Each row has a name. Each question is about the rows just above it. Places in a row count from 0.

[142 153 145 148 130 130 153 190 160 116 211  94 143 133 168 163  69 163
 145 157  98 160 107 165 110 129  93 142 161 131 165 171 158 121 137 148
 126 134  78  79 138 183 109 130  77  72 112  99 167 153 141 135 143  94
 136  85  91  96 156 133  69 147] : <56>
[127 127 132 124 115 115 144 175 157 115 222 104 141 108 162 160  56 178
 135 134  99 142 108 153  95 133 102 122 181 117 166 199 161 127 139 142
 132 151  76  84 125 179 124 107  84  86 127 114 147 165 134 132 157  99
 156 101 132 105 148 135 108 136] : <45>
[160  90 137 138 118 143 159  92 115 118 177  77  90 159 151 150 121 159
 162 132 172 176  87 103 108 111  82 147 119 149 147 102 129 137 119 142
 105 113 165 124 106 138 153 197 159 107 123 130 166 186 119 117 128  76
 153 103 111 113 146 164 180  98] : <36>
[116 122 161 161 161 127  81  98 108 147 109 146 160 162 174 140 147 164
  88 111 162 153 103 155  77 122 141 152  73 111 110  76  87 130 139 125
 113 135 106 126 116 164 170 125 163 112 182 103 118 103 108 204 165 127
 144 104 103 130 106 119 138 100] : <40>
Changed <45>: [127 127 132 124 115 115 144 175 157 115 222 103 141 108 162 160  56 178
 135 134  99 142 108 153  95 133 102 122 181 117 166 199 161 127 139 142
 132 151  76  84 125 179 124 107  84  86 127 114 147 165 134 132 157  99
 156 101 132 105 148 135 108 136]. Place and old value:  11, [104]
Changed <56>: [142 153 145 148 130 130 153 190 160 116 211  94 143 133 168 163  69 163
 145 157  98 160 107 165 110 129  93 142 161 131 165 171 158 121 137 148
 126 134  78  79 138 183 108 130  77  72 112  99 167 153 141 135 143  94
 136  85  91  96 156 133  69 147]. Place and old value:  42, [109]
Changed <36>: [160  90 137 138 118 143 159  92 115 118 177  77  90 159 151 150 121 159
 162 132 172 176  87 103 108 111  82 147 120 149 147 102 129 137 119 142
 105 113 165 124 106 138 153 197 159 107 123 130 166 186 119 117 128  76
 153 103 111 113 146 164 180  98]. Place and old value:  28, [119]
Changed <56>: [142 153 145 148 130 130 153 190 160 116 211  94 143 134 168 163  69 163
 145 157  98 160 107 165 110 129  93 142 161 131 165 171 158 121 137 148
 126 134  78  79 138 183 109 130  77  72 112  99 167 153 141 135 143  94
 136  85  91  96 156 133  69 147]. Place and old value:  13, [133]
One entry of <56> was changed: [142 153 145 148 130 130 153 190 160 116 211  93 143 133 168 163  69 163
 145 157  98 160 107 165 110 129  93 142 161 131 165 171 158 121 137 148
 126 134  78  79 138 183 109 130  77  72 112  99 167 153 141 135 143  94
 136  85  91  96 156 133  69 147]. Where, and from what?  11, [94]
One entry of <40> was changed: [117 122 161 161 161 127  81  98 108 147 109 146 160 162 174 140 147 164
  88 111 162 153 103 155  77 122 141 152  73 111 110  76  87 130 139 125
 113 135 106 126 116 164 170 125 163 112 182 103 118 103 108 204 165 127
 144 104 103 130 106 119 138 100]. Where, and from what?  0, [116]

[136 102 142  75 189] : <66>
[131  88 142  58 191] : <87>
[142 119 144  87 186] : <125>
[134  93 139  75 190] : <25>
[132  78 127 106 192] : <21>
[128  76 136  65 193] : <119>
[129  72 129  91 193] : <72>
[139 111 144  79 187] : <24>
[135 104 146  59 188] : <74>
[144 123 143  98 185] : <42>
Where does [128  76 136  65 192] differ from <119>, and what was there?  4, [193]
Changed <125>: [141 119 144  87 186]. Place and old value:  0, [142]
Where does [135 104 146  59 189] differ from <74>, and what was there?  4, [188]
Where does [136 102 142  76 189] differ from <66>, and what was there?  3, [75]

